A single turn carries every row of the set below to another of its rows. Some are shown first; where does it send the rows asked next?
j_606: [  4 -14 -23  17   1 -10 -10  -2  14  -4  -7   9  -3  15  -4  13   9  14
  -9 -31 -16   8   7]
j_664: [  4  -1  12  -3   4  -7   1   2 -11  30  10  -7 -11  -9  -5  -3 -24  12
   6   5  -7   1   6]
j_847: [  2  -1  12  -2   2  -2  -4   0 -12  29  17  -5 -17  -3 -11  -3 -23   9
  10   6  -3  -2   3]
j_786: [  5 -14 -16  22   0 -11 -11  -5  12 -10 -17  19 -10  21   4  -3  15  -2
  -1 -17  -8   6   6]
j_120: [  4 -13 -21  17   1  -3 -17 -11  10 -12   1  15 -11  26  -8   7  14   6
  -3 -28 -10   4   1]
j_201: [  5   1  14  -3   4   1  -5  -7 -16  23  19   0 -18   2  -9 -10 -18   3
  13   9   0  -3   0]
j_699: [  9   2  17 -10   3  -5  -5 -17 -12  22  14   1 -10   4 -14  -6 -15  -1
  17  10   5   1   8]
j_320: [ -1 -15 -21  24  -5 -11 -12   4  15  -3 -15  12 -11  17  -3   9   9   6
  -3 -22 -10   5   6]
j_347: [ 10 -15 -13  14   8 -13  -5  -4   7  -6 -20   8   3  15  -4   5  17   2
  -6 -29 -19  10  13]
j_641: [ 12   2  19 -12   8 -13   5 -13  -9  25   3  -1   1  -6  -5  -5 -16   3
  11   9   0   7  14]
j_663: [ 13   2  19 -12   8 -10   1 -18 -12  21   8   2  -3   0  -8 -10 -13  -1
  15  10   3   4  11]
j_682: [ 11 -13 -18  14   8 -10  -8 -13  10 -13 -10  17  -1  19   3   0  15   7
  -7 -27 -14   8   6]
j_122: [  9 -13 -18  15   6  -5 -13 -14   9 -15  -3  18  -6  25  -3   0  16   4
  -4 -25 -11   6   4]
j_378: [  4   2  14  -8  -1  -5  -7 -11 -10  28  16  -3 -11   2 -18   1 -18   3
  16   7   5   2   8]
j_895: [ -3   0  16 -12   4  -4  -4  -4 -13  27  16  -5 -12 -11 -13   3 -18  10
   6  -3   1   6  10]
j_362: [ 12  -1  17  -6  12  -6   5  -8 -15  21   6   1  -8  -6   3 -17 -17   4
   8  10  -6   2   7]
j_449: [  8 -13 -20  14   7 -12  -6  -6  13  -8 -12  13   1  14   1   6  12  12
 -10 -29 -16   9   8]
j_640: [ 13 -14 -11  13   8  -9  -8 -11   4 -12 -16  13   0  23  -4  -1  21  -4
  -1 -26 -15   7  10]
j_223: [  8   0  15 -11   4 -13   2  -7  -8  30   6  -5  -1  -9  -9   2 -20   8
   9   6  -1   6  14]
j_754: [  2 -16 -19  23  -2 -14  -8   3  15  -4 -19  14  -8  15   2   6  11   5
  -5 -21 -11   7   8]
j_524: [  1  -1  17 -13   9  -7   1  -5 -14  25   9  -4  -5 -15  -7   0 -18  11
   2  -3  -1   8  15]
j_209: [  9 -13 -12  15   4  -3 -14 -12   3 -12  -8  12  -7  29 -11   2  21  -6
   3 -26 -11   4   5]
j_44: [  7   1  21 -15  14  -3  -1 -16 -19  16  11   3  -7  -7  -5 -11 -11   0
   8   3   4   6  12]
j_575: [  4 -15 -17  22   1 -13  -7  -1  13  -8 -20  16  -7  17   5   0  13   2
  -5 -19 -10   7   8]
j_262: [  1 -13 -23  18  -2  -5 -15  -4  13  -6  -1  11  -9  20  -9  12  10  11
  -6 -30 -12   6   3]
j_164: [  2 -14 -18  23  -3  -8 -14  -4  12 -10 -12  18 -14  25  -2   0  14  -2
   1 -18  -6   4   3]
j_698: [  1 -15 -18  17  -3  -6 -14   2   9   0  -7   3  -8  20 -15  16  14   6
  -2 -33 -15   5   7]
j_773: [  9  -2  15  -5  10  -8   5  -1 -13  26   5  -3  -6 -10   1  -9 -21  10
   5   7  -8   3   8]
j_956: [ 10   0  17  -5  10  -2  -1 -11 -17  20  13   2 -13   1  -2 -17 -17   0
  12  11  -2  -1   3]
j_860: [  5 -16 -17  15   1 -12  -8   3  10   0 -15   4   0  15  -9  15  13   7
  -6 -33 -19   9  12]
j_811: [  3 -13 -17  18  -2  -3 -17  -5   6  -6  -3   9 -11  28 -17  10  17  -1
   3 -30 -12   2   4]
j_975: [  2   1  20 -13   8   0  -6 -15 -18  18  18   3 -13  -2 -11  -8 -13   0
  11   3   6   4   8]
j_565: [ -3   0  17 -11   4   0  -8  -9 -16  23  20  -1 -15  -4 -15  -1 -15   5
  10  -1   5   3   7]
j_335: [  6   0  20 -15  13  -8   3 -11 -17  20   7   0  -3 -12  -3  -8 -13   6
   5   1   0   8  14]
j_561: [  4   1  14  -9  -1 -10  -3  -6  -7  31  12  -6  -7  -4 -15   5 -21   8
  12   4   1   4  11]
j_944: [ -2 -15 -20  24  -6  -8 -15   1  14  -6 -11  15 -16  23  -4   5  11   1
  -1 -20  -7   4   3]

j_682 goes to j_122
j_956 goes to j_201
j_944 goes to j_320
Where do these go?
j_663 goes to j_699
j_895 goes to j_524
j_209 goes to j_811

A single turn carries every row of the set below to another of its rows. Some are shown first; where does it send the rows asked next?
j_784: [-27 -27 -11  -3   9   8  -4  18 -15  -7  16   0   2  -8]
j_235: [  0  -3 -10  -8  15  13  15  23 -11   2  15  -9  -9  -6]
j_271: [  0  -6  -9   7  15  -3 -17  19 -15   9  -2  -9 -23  10]
j_221: [-13 -29   1  -9   7  12   7  11   3  20  -5  -3 -22 -11]
j_247: [  0  -6 -17   2  -1  15 -13  -7  19   3  -3  17   7  -5]
j_285: [ -4 -14   5   5 -17   8  -3  24  -3  10   1  -7 -19 -14]
j_202: [-35 -15   1   5   4   1  -2  15  -4  -5 -14  -7   1   8]
j_755: [-20 -11  -8   7  13   8   2   6  -4  -5  -8  28  10 -15]
j_656: [-13 -18 -11 -15  -1  -9  -9  12 -25   4  15   8 -11  -4]
j_79: [  0 -23   1 -17  23   5  12  10  -2  17   4  -2 -16  -8]
j_418: [ -4   4 -13   3  11   6  -8  11   8   4  -2  34   1  10]
j_846: [ -4   3  -1   7  10   9 -12   5 -12  17  -5 -18 -16  10]
j_100: [  1 -18 -11  14  18   3 -17  18 -10  -5  -2 -15 -13  -1]
j_822: [-25 -15   2  -3  -1  18 -10   3  15  13 -14  17   3  -8]
j_667: [ -7  -2 -21  -3  -6  16 -10  -5  14  13   0  25  -3   0]
j_644: [ -7   7 -13  -6  -2   1  10  16 -11   5  -6 -11 -24   4]
j_880: [ -6 -11 -10  -1   9   2   4  37  -1  -6  -4  -4 -21   4]
j_971: [ 2 -3 -8  7 13  9 -8 11 11 -2  7 32 10 -1]
j_276: [  2 -16 -15 -16  -5  12   0  17  -1   9   9 -15 -22 -10]
j_292: [-10  -9  12 -17  -6  -2 -10   5 -14  19  14  -1  -2   0]
j_436: [ -4  -9  -3  13  15  13 -12   4  -8   5  -3 -26  -6  -1]
j_340: [ -4 -11  -5 -26   6   3 -14   1  14  19  -5  19  -4   0]
j_662: [  4   1   1  -2  -4   6   8   5  -1   5  -6 -22  -8 -10]
j_926: [ -5   6 -20  -5   7  14  -5  -5  12   9   2  21   3   7]
j_875: [ -1 -10 -10  11   2   7 -16  10  16  -2  -4  29   5  -2]
j_351: [-20  -6 -11  -3  12 -11   4   5 -19 -13  -5  -5   3   4]
j_622: [  1  -9 -14 -18  20  -5  -2   4  -4   0   0  27   4  -7]
j_970: [-18 -13 -13  11  10  21 -26  10   7  -4  -4   8  12  -5]
j_587: [-10  -7 -23   5  12  -2 -21  13 -11  -7  -2  24   0  -1]
j_383: [  3 -15   3   4   7   8   0  27   9  -8  -4 -18  -4  -9]
j_818: [  2  10 -12 -11   8  -3 -24   0 -10  13   1  18  -2   7]
j_900: [ -3  -2 -22  -7  12  14  -8   9  12   8   7  29  -1   8]
j_254: [ -1  -4  -7  11  -5  12 -11  -1  10   4  -1  26   8  -9]
j_237: [-23 -20  15  -5   4  15  -6  12  -4   9  13  -7  10  -3]
j_831: [  0 -10  -4 -22   7 -17  -7   1  -6  -2  -2 -10  -2   7]
j_102: [ -8  -3  10  11   4  11  11  30 -13   4   6  -2  -8 -10]
j_412: [-16 -25   5   6   6   5  13  12 -10  13  -7   5 -18 -18]
j_192: [ -7   2  -1  -6   6  18 -27  -3   9  16  -2   3  11   3]
j_403: [-17 -17   9 -14  -1  -4 -16  11   9   5 -10 -13  -3  12]
j_213: [ -3 -17   6  -2  21   0  18  11 -13  10   2   6 -12 -14]

j_822 goes to j_587
j_667 goes to j_875
j_644 goes to j_285
Where do these go?
j_213 goes to j_846
j_237 goes to j_351

